(in the rows, 128 means zero)
The rows below fall into families. The same turns and mirrors carry the whole set onto itself and the rows of a family onto each other. For each named row, which other rows are in its family? Write them in the order they are listed.
These 30 rows form 5 families of 6 rows each.
Z608: [160  94 119 131 162 125 132 145 123 157 161 128 128 108 130 145 104]
Z538: [165 109 129 114 138 129 153 134  99 133 120 159 122 107 120 156 109]
Z286: [137 103 119 170 149 160 136 143 133 151 113 145 116 100 126 135 116]
Z460: [143 117 133 109 141 146 127 138 119 155 158 130 122 104 154 136 125]
Z456: [141 119 138 119 159 147 137 150  97 129 129 141 110  84 122 143 118]
Z967: [159 111 135 119 108 148 142 120 110 124 129 140 102 101 123 157 115]
Z344: [142 101 131 133 138 139 142 168  99 128 120 126 124  92 145 130 111]
Z505: [143 121 110 141 134 129 164 149 115 128 139 110 117  81 140 135 105]
Z783: [170  98 118 128 119 127 158 146 109 124 116 130 134 108 139 143  98]
Z775: [142 126  97 150 127 144 142 109 138 148 120 125 114  92 127 134 107]
Z910: [168  83 137 136 146 147 126 148 129 151 155 137 125 121 135 150 112]
Z251: [159 107 117 149 145 124 163 136 114 135 143 143 105  93 107 163 104]
Z893: [157 109 116 106 146 123 134 131 116 160 154 131 133 110 144 140 109]
Z65: [148  99 139 148 125 158 150 165 114 122 126 128 117  97 147 139 118]
Z633: [131 131 122 133 152 137 140 144 119 173 131 140 122 103 131 145 139]
Z345: [142 105 118 127 131 119 127 135 111 176 121 142 125 117 124 148 127]
Z808: [151 132 118 125 140 139 152 122 115 124 144 120 102  79 115 152 110]
Z723: [159 100 130 148 144 156 112 137 136 150 128 112 116 109 108 153 121]
Z477: [156 116  96 156 150 137 151 122 137 150 113 138 129 102 119 140  99]
Z250: [160 104 113 158 136 134 166 154 124 124 138 115 119  91 131 146 100]
Z384: [153 111 113 128 138 147 130 125 121 147  93 147 137 110 132 130 108]
Z679: [153 146 118 130 146 150 151 125 139 158 134 129 126 106 128 154 134]
Z584: [147 107 118 145 113 158 135 120 131 149 103 150 121 113 137 137 117]
Z943: [172 101 129 132 127 151 141 127 142 147 163 131 120 119 141 156 116]
Z347: [160 114 121 126 104 141 162 137 115 123 124 127 124 102 151 142 110]
Z673: [168 124 134 128 135 168 129 127 141 145 121 124 126 116 123 155 131]
Z401: [144  96 143 149 134 152 138 149 108 130 137 145  93  94 117 156 121]
Z557: [150 120 127 131 138 154 141 132 138 150 172 121 113 101 146 146 123]
Z325: [128 117 115 146 151 157 123 136 123 148 110 128 118  87 131 122 114]
Z991: [156  97 110 145 135 122 123 128 126 165 130 118 118 112 105 153 112]

The rest of the family of Z633: Z345, Z723, Z679, Z673, Z991
The rest of the family of Z608: Z460, Z910, Z893, Z943, Z557
The rest of the family of Z250: Z344, Z505, Z783, Z65, Z347

The rows below fall into families. The same turns and mirrors carry the whole set onto itself and the rows of a family onto each other. For each named row, which other rows are in its family? Write them in the order they are listed.
These 36 rows form 6 families of 6 rows each.
Z818: [114 127 101 141 120 122 137 132]
Z334: [142 114 127 121 152 130 127 144]
Z482: [130 112 123 116  98 119 130 131]
Z80: [123 127 104 141 133 143 126 157]
Z540: [112 131 157 119 132 140 127 151]
Z906: [122 140 109 138 146 135 117 141]
Z424: [116 145 113 125 151 133 125 141]
Z533: [131 143 142 118 147 145 122 144]
Z795: [127 115 120 128  99 124 139 125]
Z845: [131 133 102 132 142 133 119 149]
Z776: [130 135 110 146 145 132 127 140]
Z948: [114 130 139 112  96 140 134 135]
Z550: [124 120 143 130 109 153 129 158]
Z120: [105 126 103 131 114 116 131 139]
Z467: [121 126 145 124  95 145 125 136]
Z473: [129 117 114 120  97 127 127 125]
Z307: [126 131 157 107 123 140 130 136]
Z27: [124 111 120 111  98 122 133 133]
Z547: [130 122 146 117 100 146 125 147]
Z657: [110 131 159 124 133 132 127 147]
Z438: [119 130 162 131 129 138 134 140]
Z47: [106 119 151 121 141 132 137 149]
Z179: [122 132  96 119 129 123 130 130]
Z874: [129 136 104 140 138 131 117 149]
Z553: [129 128 135 118 157 126 123 144]
Z627: [130 126 148 126  99 144 123 148]
Z817: [130 122 148 131  99 142 135 137]
Z986: [134 133 141 124 153 134 118 136]
Z183: [139 102 125 115 107 130 135 137]
Z856: [110 127  99 130 123 119 128 128]
Z299: [132 130 142 133 155 130 130 136]
Z290: [101 112 110 126 119 120 142 141]
Z260: [115 130 162 119 128 137 126 135]
Z304: [135 128 136 123 155 123 120 141]
Z102: [107 126  98 128 115 123 130 143]
Z263: [125 129 106 118  97 135 131 133]

The rest of the family of Z304: Z482, Z120, Z657, Z874, Z627
The rest of the family of Z183: Z334, Z80, Z550, Z47, Z290
The rest of the family of Z260: Z906, Z467, Z473, Z986, Z856
The rest of the family of Z845: Z540, Z27, Z547, Z553, Z102

